Each path is a new rotation, seen through one point. The rows after it are directions, each followed by how far the rotation turns it, in degrees a step (0 if it stays put).
Each turn is a multiple of 5 degrees from 10 to 175, or 0.
Each row of a path follows its step; steps can be skipped.

step 0: -.12; -.17; .10; .54; -.13; .10; -.04; -.08; -.11; .40; -.07; .11; .00; -.14; .08; -.28; -.02; -.08; .56; .02; .00; .27; .01; .21; -.09; .43; .21; .20; .00; -.01; -.34; -.15; -.51; .16; -.19; .08; .19; -.12; -.08; -.07; .47; .45; -.15; -.24; .07; -.16; .18; -.26; .12; .21; -.32; .31; -.19; .05; -.15; -.07; -.28; -.11; -.10; .40; .16; -.08; -.16; -.08; .05
step 1: -.13; -.07; -.16; .07; -.22; .05; .03; .42; .00; .01; -.02; -.13; .01; .14; .41; .23; -.22; -.11; .34; -.03; -.02; -.24; .04; .06; .14; .15; -.23; -.20; -.05; .57; .04; -.18; .17; .16; -.17; .60; .40; .42; -.13; -.05; -.21; -.05; .34; -.17; -.14; -.34; .09; -.13; .46; .02; .26; -.08; -.02; -.08; -.07; -.27; .01; -.02; .15; -.14; -.19; .02; .55; -.03; -.02
step 2: .09; .13; .15; -.20; .19; .01; .36; .16; .31; -.28; .10; -.26; .10; -.13; .04; -.09; .23; .32; .10; .00; -.22; -.61; .35; .00; .00; .02; .01; .18; .09; .20; -.13; .48; .22; -.17; -.39; -.34; .14; .01; -.12; -.01; .04; .07; .29; -.45; .09; .10; -.24; .12; .06; -.01; -.32; -.04; .03; -.26; .29; -.14; .11; -.51; -.32; .19; -.11; -.21; -.22; .01; .16
step 4: -.01; -.40; .18; .02; .32; .44; .20; -.06; -.16; .13; -.08; .05; -.14; -.24; -.30; -.08; -.07; .10; -.08; -.20; -.17; .04; -.37; -.01; .03; .45; -.26; .14; .01; -.68; .17; -.08; -.09; -.17; .07; .00; -.10; -.27; .12; .38; .08; .11; .03; .13; .19; .01; .00; -.47; -.01; -.15; .09; .12; -.20; -.19; .28; .13; -.39; .29; -.52; .08; -.17; -.12; -.07; -.22; .14
step 5: .13; -.10; -.50; -.10; -.01; -.09; .16; .03; -.64; .16; -.09; .09; -.09; -.24; .12; -.19; -.55; -.31; -.01; -.07; .19; .30; -.17; .30; .33; .00; .33; -.40; -.09; -.04; .20; -.01; -.25; .00; .08; .15; .06; .12; .36; .04; -.22; -.07; .46; .15; -.09; -.17; -.16; .00; .24; .22; .11; -.01; .06; .02; .03; .02; .10; -.11; .39; -.27; -.21; -.35; -.25; -.03; .02
step 6: -.08; -.12; -.09; .14; .16; .31; -.35; -.55; .14; -.20; -.21; -.34; .15; .05; .12; .05; -.03; .10; -.12; .14; -.29; -.06; -.34; -.13; -.13; .13; .17; .29; .48; .14; .07; .10; .29; .27; .03; .06; .08; -.12; .24; -.40; -.12; -.12; .34; -.49; .56; .17; -.24; .14; .28; .19; -.19; -.13; .09; .00; -.13; .08; .11; -.13; .11; -.10; .08; -.23; -.15; -.11; -.35
step 7: -.11; .01; -.11; -.08; -.06; .05; .22; -.03; -.04; .21; -.51; .20; .20; .49; .13; -.33; -.26; .11; -.25; .13; .00; -.11; .41; -.10; -.21; -.31; -.08; .26; .30; .26; -.09; -.10; -.30; -.16; .13; -.33; -.53; .25; .01; .08; .00; -.15; -.08; -.13; -.06; -.13; .31; .45; -.12; -.18; .07; -.29; .26; -.06; -.24; -.03; .23; .04; .12; .27; -.12; -.14; .38; .17; -.18
step 8: -.10; .16; .07; .22; .51; .13; -.17; .31; .11; -.07; .00; .03; -.20; .01; .26; -.25; .26; -.03; -.37; -.26; -.43; .17; .24; -.16; -.01; -.28; -.10; .26; -.04; -.19; .45; -.35; .00; -.09; -.14; .27; -.32; .08; -.36; .13; .21; .18; -.25; .16; .22; -.17; .12; -.07; .03; .18; -.56; -.07; -.24; -.03; .02; .20; -.07; .01; -.36; -.19; .23; .33; .02; -.08; .11
step 9: .08; -.31; -.14; .39; -.19; .02; .00; .38; .07; .08; .41; .18; -.16; -.02; -.45; .03; .14; -.59; .34; -.08; .21; .06; .16; .12; -.15; .06; .38; -.29; -.33; .23; .23; -.25; -.36; -.10; -.06; -.01; -.30; .03; .24; .06; .02; .49; .32; -.02; .00; -.07; .25; .12; -.17; .33; .01; .20; -.09; .25; .10; -.07; -.07; -.04; -.18; .20; -.18; -.02; .08; .23; -.19
Speeds:
-.04; .07; .07; -.03; .02; -.08; .03; .01; .03; -.13; -.06; .05; -.11; -.03; .01; -.04; .00; .03; .04; .10; .05; .10; -.13; .03; .04; .09; .11; .02; .11; -.03; -.05; -.11; .02; -.01; -.07; -.01; .06; .09; .11; .01; .04; -.04; -.01; -.02; -.01; -.06; .01; -.04; .07; -.03; -.05; .02; .04; -.09; -.13; -.04; .02; .04; .05; .02; -.01; -.06; .02; .02; -.08
65
-.08; -.05; .03; .02; -.08; .17; -.08; .03; -.02; .06; -.04; .04; .00; -.07; -.08; .07; .16; -.02; -.01; .07; .01; .05; -.06; -.06; -.15; -.04; -.06; -.10; -.08; .01; -.04; .00; -.09; .03; -.04; -.02; .06; -.04; .05; -.10; .01; -.07; .00; -.09; .02; -.06; -.04; .07; -.01; .02; -.01; .00; -.02; -.07; -.07; .02; -.02; .03; -.02; -.06; -.06; .01; .08; -.01; -.04
125
.02; .07; .07; -.01; -.01; -.02; -.03; -.08; -.01; .03; .03; .14; .03; -.05; .00; .05; .00; .03; .04; -.04; .00; -.06; .04; -.04; .03; -.13; .13; .07; -.11; -.12; .03; -.06; .00; .03; -.05; .08; .08; .01; -.07; -.10; .00; .03; .05; .10; .03; -.11; -.06; .06; -.03; .02; -.02; -.08; .08; -.04; .04; .00; .03; -.03; -.08; -.01; .02; -.17; -.05; .03; -.03
120
.05; -.03; .07; .00; .07; .02; .00; .05; .07; .09; -.03; .03; .02; .06; .11; .08; .02; .01; .11; .02; -.08; .03; .02; .05; -.03; .05; -.03; .02; -.01; .12; -.02; .09; -.09; -.06; .00; .02; -.03; .14; -.02; .01; .02; .04; -.06; .08; .12; .06; .04; .04; .00; .01; -.06; -.08; -.05; -.09; -.01; -.08; -.02; -.03; .03; -.14; .09; -.04; .02; .11; -.07
55
.02; .08; .00; .00; .00; -.04; .09; .00; -.01; .04; .11; -.02; -.16; .01; -.04; .01; -.17; -.03; -.03; .04; .00; .08; -.08; -.04; -.04; -.04; -.08; -.02; -.13; -.02; -.05; -.07; -.03; .04; -.05; -.07; .01; -.05; .16; -.05; -.07; .06; .00; .05; .11; .06; .01; -.03; -.05; -.02; .05; .02; -.08; -.07; .08; .01; .00; .00; -.08; .00; .11; .02; -.03; .02; -.02
65

step 0: .10; .21; -.08; -.14; -.01; -.25; -.48; .15; -.04; .52; .28; -.13; .23; .11; -.01; .01; .24; -.04; .10; .14; .21; .15; -.34; -.42; .17; .49; -.09; -.03; .02; -.39; .31; .27; -.21; -.44; .21; -.34; -.08; -.13; -.01; .08; -.12; .02; .02; -.06; -.21; .17; .32; -.03; .27; -.07; -.30; .16; -.55; -.14; -.32; .47; .04; .18; -.42; .06; .12; -.29; .03; .11; -.36
step 1: .10; .29; .16; -.19; -.12; .23; .07; -.24; .28; -.14; .05; -.22; .01; -.10; .24; -.13; -.23; .26; -.01; .64; .14; .38; .14; -.38; .07; -.08; -.27; .01; -.29; .06; .03; -.06; -.57; -.14; -.22; -.29; -.01; .32; .03; .42; -.16; .10; -.37; -.08; .27; .23; .23; -.01; .28; .11; -.03; -.03; .09; -.18; -.03; .47; .29; .17; -.18; -.19; -.07; .02; -.04; .76; .04
step 2: .19; .24; .48; .19; .33; -.39; -.19; -.17; .15; -.32; -.44; -.03; .29; .20; -.08; -.04; .43; .20; .13; .19; .21; -.25; -.08; -.24; .05; .19; .08; .29; -.59; .16; .07; .16; -.28; .12; .08; -.28; .36; .34; .09; -.15; -.18; .07; .23; -.28; .09; -.01; .33; -.22; .08; -.14; .36; .00; .29; -.21; -.08; .22; -.05; .07; -.53; -.21; .39; -.13; -.21; -.11; .08
step 3: .19; .34; -.23; -.04; .03; -.28; -.33; .15; .39; -.22; -.08; -.11; .21; -.08; .14; -.30; -.09; -.03; .00; .14; -.42; .16; -.08; .11; .10; .33; -.04; .23; .07; -.20; -.23; -.01; -.07; .02; .45; -.09; -.12; .04; .33; -.41; .36; .01; -.34; .05; .09; .03; .05; .14; .50; -.40; .58; -.06; .19; -.54; .46; .25; -.23; .25; -.04; -.21; .22; .02; .13; .27; -.20
step 4: .18; .40; -.09; .00; .37; -.22; .12; .07; -.01; .17; .13; -.04; -.28; .10; -.31; -.17; .04; .07; -.02; .07; -.17; -.03; .04; -.26; -.10; .00; -.38; -.30; .24; .29; -.06; -.15; -.11; .49; .26; .00; .38; -.32; .62; .21; .06; .27; -.28; .12; .19; .15; -.26; -.55; .22; -.08; .07; -.15; .26; -.13; -.37; .38; -.50; .27; -.21; .10; .32; -.15; -.09; .18; .20
step 5: .16; .51; -.06; .08; .34; .34; -.14; .17; -.23; .36; .34; .08; .11; -.06; -.18; -.09; .10; .15; .22; -.02; .01; .08; -.03; .07; -.03; .22; .18; .21; -.50; -.12; .13; .06; .24; -.13; .23; .13; .29; .20; .23; .10; .43; -.46; -.14; -.05; .12; .11; -.41; -.29; .21; .34; .20; .30; -.23; -.55; -.53; .21; -.15; -.02; -.26; -.21; -.02; .34; -.01; .07; -.32
step 6: -.03; -.14; -.19; -.22; .44; .24; .31; -.08; .10; .23; -.01; .00; .06; -.12; -.11; -.42; .23; .08; -.30; .19; .01; .04; .22; .09; -.43; -.44; -.18; .12; -.18; -.18; -.03; -.19; .16; -.17; .47; -.02; -.19; .03; -.14; -.08; -.34; .44; -.30; .01; .26; -.16; -.21; -.13; .27; .32; .24; .39; .10; -.24; -.12; .55; .43; -.02; -.35; -.13; .28; -.17; .26; .21; -.28
step 7: -.17; .04; -.10; -.02; .19; .11; -.45; .07; .09; .34; .02; -.53; .36; -.19; -.14; .32; .31; .16; -.19; .02; .17; -.09; -.10; -.12; .36; -.29; -.26; .04; -.21; -.05; -.16; .01; .53; -.02; -.07; -.20; -.04; -.02; -.14; -.42; -.21; .33; .10; -.52; .53; .34; .01; -.25; .11; .08; .13; .03; -.16; -.14; -.16; -.04; -.43; .03; -.58; -.14; .18; -.12; -.02; .30; .22
step 9: .02; .09; .18; .29; -.01; .11; .14; -.02; -.19; .07; .03; -.24; -.10; .22; -.08; .22; -.08; .25; .01; .64; .02; .53; .06; -.13; .25; .31; -.29; -.04; .14; .17; .31; -.08; -.27; -.04; .35; -.10; -.11; -.18; .21; -.06; -.48; -.01; .23; -.25; .26; .12; -.05; -.07; -.28; -.15; .46; .24; -.14; -.44; -.24; .47; .25; .34; -.04; .07; .14; -.37; -.33; .25; .39
Speeds:
.01; .06; -.08; -.01; -.02; -.07; .09; .05; -.05; -.02; -.08; .01; -.09; -.05; .06; -.03; .01; -.03; .07; -.03; .02; .00; .08; -.02; -.07; .03; -.11; .07; .00; -.05; .10; -.07; .02; .06; .00; -.15; .04; .01; -.10; .00; .10; -.03; -.01; -.08; -.10; .02; .00; -.12; .04; .01; .17; -.04; .03; .04; -.02; -.07; -.03; -.01; .04; .09; .05; .06; .03; .05; -.03
40
-.04; .02; .01; -.01; .05; .00; .07; .11; -.10; .10; .11; .01; .04; -.12; .03; -.01; .00; .04; -.01; -.15; .01; -.06; .02; .03; -.08; .04; -.08; .00; -.06; -.01; -.04; .03; .00; -.14; .09; -.08; .00; .04; -.02; .10; -.09; .08; -.02; .01; -.01; .01; -.02; .05; .05; .00; -.13; -.03; -.01; .07; -.08; -.03; .07; -.03; -.09; -.02; -.08; .08; .04; .05; -.04
60
.03; .07; -.02; -.12; -.14; -.07; .14; .01; -.07; .05; .01; -.01; .05; -.01; .07; -.05; -.01; .07; -.02; .07; -.09; .07; -.01; .10; .01; -.11; .00; -.08; .10; .06; .06; .06; .02; -.06; -.07; .02; -.04; .02; .04; -.09; -.08; .04; .03; -.02; .04; -.01; -.03; -.11; .03; .00; -.06; -.04; .04; -.01; .08; .06; .04; .05; .00; .09; .07; .06; -.02; .09; .06
130
.04; .00; -.03; .02; .02; -.05; .00; .01; .13; .03; -.02; .01; .05; .00; .02; .01; .02; -.08; -.07; -.01; -.07; .10; .05; .03; .08; .08; .07; .05; -.03; .19; .10; -.08; .07; .08; .07; -.01; -.05; -.04; .12; .02; -.05; .10; .00; -.06; -.02; -.02; .02; -.05; .04; -.09; .00; -.05; -.03; .01; -.05; -.11; .11; -.03; .03; -.05; -.07; .09; -.07; -.02; -.01
65
.01; -.01; .12; .03; -.02; -.05; -.09; .02; .04; .01; .06; .10; -.02; .02; .00; -.03; -.04; -.01; .02; -.06; .04; .03; .11; .00; .06; -.05; -.04; -.10; .05; -.07; -.09; .01; .01; .11; -.12; -.05; -.12; .14; -.02; .01; .07; -.02; -.02; .02; .04; .03; -.07; -.10; .00; -.03; -.05; .01; .07; -.05; -.11; -.09; .09; .04; -.06; -.03; .03; .00; -.09; .00; -.01
115
.02; .02; .03; .04; -.02; .01; -.06; .02; -.03; .00; -.04; .04; -.06; -.09; .01; -.04; .00; -.03; .06; .03; .05; .07; .03; -.17; -.01; .05; -.01; .16; .04; .05; -.01; .05; -.12; -.08; -.14; -.02; -.06; -.01; .03; -.01; -.09; -.05; .03; -.10; .00; -.10; .07; .07; -.05; -.17; -.05; -.03; -.02; .02; .03; .00; .04; .08; -.05; .07; -.01; -.04; .00; .04; .02
40
